X = [[63, 57, 55, 51, 71, 56], [65, 80, 51, 63, 69, 67], [64, 75, 53, 61, 70, 65], [62, 49, 55, 56, 66, 59], [20, 62, 63, 63, 75, 66]]
Rows and columns are counted from 0.
(0, 0)	63
(1, 1)	80
(2, 1)	75
(3, 4)	66
(0, 4)	71
(0, 3)	51
(0, 2)	55
(3, 0)	62
(4, 3)	63
(3, 2)	55
(4, 5)	66
(3, 1)	49
(4, 1)	62
(2, 5)	65

B =
[[5314 4500 4666 4856 7168 3363 4568 5824 5352]
 [5781 6315 3764 5488 3084 5565 6069 4222 5745]
 [6307 2924 6911 4323 9720 3540 3518 7517 4358]
 [5614 4484 5114 4488 5731 4969 3812 5284 4758]
 [5392 6126 3903 4752 3342 6319 3847 3543 4919]
 [4877 5801 3764 4856 3084 6125 4581 3543 4821]
 [6715 3954 5838 4323 8955 4572 3518 6558 4957]
 [4110 5639 3904 4889 4153 4109 5507 4161 5036]
 [4092 2924 5644 4563 6525 3296 4835 6011 4358]
 [4092 7172 3764 5569 3084 4291 6295 3543 6062]
 [5285 2924 6786 4576 9355 3296 3518 7490 4523]
 [5001 5661 3865 5156 3733 4777 5544 4329 5301]
 [4092 4036 5613 4323 3741 5885 3714 3865 4358]
 [6503 3939 5833 4452 4604 6281 3572 6104 4427]
 [4882 4812 4501 4871 5538 3853 5018 5114 5104]
 [5292 4121 4887 5271 7415 3296 5666 6528 5607]]
B[0,0] => 5314
B[-7,2] => 3764
B[10,0] => 5285
B[-9] => [4110, 5639, 3904, 4889, 4153, 4109, 5507, 4161, 5036]
B[15,3] => 5271
B[8,-4] => 3296
B[-11,7] => 3543
B[:, 4] => [7168, 3084, 9720, 5731, 3342, 3084, 8955, 4153, 6525, 3084, 9355, 3733, 3741, 4604, 5538, 7415]
B[-12,1] => 6126
B[8,-8] => 2924
B[5,-9] => 4877
B[9,8] => 6062
B[-6,-3] => 3518
B[11,-8] => 5661
B[-4,-9] => 4092
B[:, -7] => [4666, 3764, 6911, 5114, 3903, 3764, 5838, 3904, 5644, 3764, 6786, 3865, 5613, 5833, 4501, 4887]
B[14,1] => 4812
B[4,0] => 5392
B[-14] => [6307, 2924, 6911, 4323, 9720, 3540, 3518, 7517, 4358]
B[15,-3] => 5666
B[11,-4] => 4777
B[-6,3] => 4576
B[13,-2] => 6104
B[-4] => [4092, 4036, 5613, 4323, 3741, 5885, 3714, 3865, 4358]
B[10,8] => 4523
B[12,6] => 3714
B[:, 7] => [5824, 4222, 7517, 5284, 3543, 3543, 6558, 4161, 6011, 3543, 7490, 4329, 3865, 6104, 5114, 6528]
B[-12,-3] => 3847
B[0,4] => 7168
B[-2,6] => 5018
B[-6] => [5285, 2924, 6786, 4576, 9355, 3296, 3518, 7490, 4523]
B[15,7] => 6528
B[14] => [4882, 4812, 4501, 4871, 5538, 3853, 5018, 5114, 5104]
B[-8,4] => 6525
B[:, 1] => [4500, 6315, 2924, 4484, 6126, 5801, 3954, 5639, 2924, 7172, 2924, 5661, 4036, 3939, 4812, 4121]
B[13,-6] => 4452
B[7,1] => 5639
B[-3,1] => 3939

a = 45; -28; 11; 9; 6; 10; -8; 5; 24
a[-9] => 45
a[8] => 24
a[3] => 9
a[-5] => 6

A =
1,7,3,-1,8,26,36
-2,2,1,-2,1,5,31
4,3,4,1,0,15,45
3,13,34,32,8,2,-5
1,-5,11,35,40,15,-2
A[-5,-7]	1
A[-1,3]	35
A[-1,0]	1
A[-4,-3]	1
A[3]	[3, 13, 34, 32, 8, 2, -5]
A[-4,-6]	2
A[-2,-6]	13
A[-1,6]	-2
A[4,-6]	-5
A[-4,3]	-2
A[1]	[-2, 2, 1, -2, 1, 5, 31]
A[4,2]	11

m =
-22; -11; 16; 8; -12
-15; 7; 6; -6; -13
-9; -1; -10; 1; -10
-7; 4; -6; -6; -9
-9; 0; -10; -3; -10
-7; 16; -8; -36; -15
-17; 14; 2; -16; -19
-14; 9; 4; -9; -16
-3; 2; -12; -3; -6
-5; 12; -13; -16; -12
3; 24; 11; -19; -3
-20; -2; 13; 3; -14
1; 5; -10; -5; -4
-10; 3; -13; -3; -14
-14; -4; 13; 5; -8
m[0][0]: -22
m[8][1]: 2
m[7][1]: 9
m[9]: [-5, 12, -13, -16, -12]
m[13][2]: -13
m[1]: [-15, 7, 6, -6, -13]
m[7][3]: -9
m[3]: [-7, 4, -6, -6, -9]
m[:, 1]: [-11, 7, -1, 4, 0, 16, 14, 9, 2, 12, 24, -2, 5, 3, -4]
m[4][2]: -10
m[1][2]: 6
m[8][2]: -12
m[14][1]: -4
m[:, 3]: [8, -6, 1, -6, -3, -36, -16, -9, -3, -16, -19, 3, -5, -3, 5]
m[:, 4]: [-12, -13, -10, -9, -10, -15, -19, -16, -6, -12, -3, -14, -4, -14, -8]
m[5][0]: -7
m[3][3]: -6
m[11]: [-20, -2, 13, 3, -14]
m[12][0]: 1
m[4][3]: -3
m[4][0]: -9
m[10][3]: -19
m[:, 0]: [-22, -15, -9, -7, -9, -7, -17, -14, -3, -5, 3, -20, 1, -10, -14]
m[0][4]: -12
m[2][1]: -1
m[13]: [-10, 3, -13, -3, -14]
m[11][4]: -14
m[12][4]: -4
m[2][4]: -10
m[6][1]: 14
m[7]: [-14, 9, 4, -9, -16]
m[5][3]: -36
m[10][4]: -3
m[10][2]: 11

data =
-14; 20; 32; -18; 20; 28
-38; -4; -34; -21; 26; -28
-4; -24; -2; 30; -6; 1
-4; -4; 17; 7; 3; 13
6; -8; -4; 16; -20; -4
-27; 13; 3; -27; 6; 0
data[0][0] = -14
data[3][3] = 7
data[5][3] = -27
data[3] = [-4, -4, 17, 7, 3, 13]
data[4][5] = -4
data[3][1] = -4
data[:, 4] = [20, 26, -6, 3, -20, 6]
data[5][5] = 0
data[1][0] = -38
data[4][1] = -8
data[1][2] = -34
data[0][5] = 28
data[0] = [-14, 20, 32, -18, 20, 28]
data[5][1] = 13
data[1][1] = -4
data[4][3] = 16
data[5][2] = 3
data[1][3] = -21

x =
13; 4; 2; 13; 20; 14; 21; 6; 10; -42; 7; 7; 8
-4; 20; 19; 0; -16; -8; 16; 12; 15; -7; 29; -3; -14
Indices start at 0.
(0, 0)	13
(1, 12)	-14
(1, 6)	16
(1, 2)	19
(0, 2)	2
(0, 9)	-42
(0, 5)	14
(0, 1)	4
(0, 7)	6
(0, 12)	8
(1, 10)	29
(1, 1)	20

grid = -34; -15; -23; 9
grid[0] = -34
grid[3] = 9
grid[1] = -15

arr =
[[ 18  -9 -27  17]
 [ 42  29  -8 -19]
 [ -4  37  -8  27]
 [-21  34 -15 -28]]
Rows and columns are counted from 0.
row 0 col 0 => 18
row 0 col 1 => -9
row 2 col 1 => 37
row 3 col 3 => -28
row 1 col 2 => -8
row 0 col 3 => 17
row 3 col 0 => -21
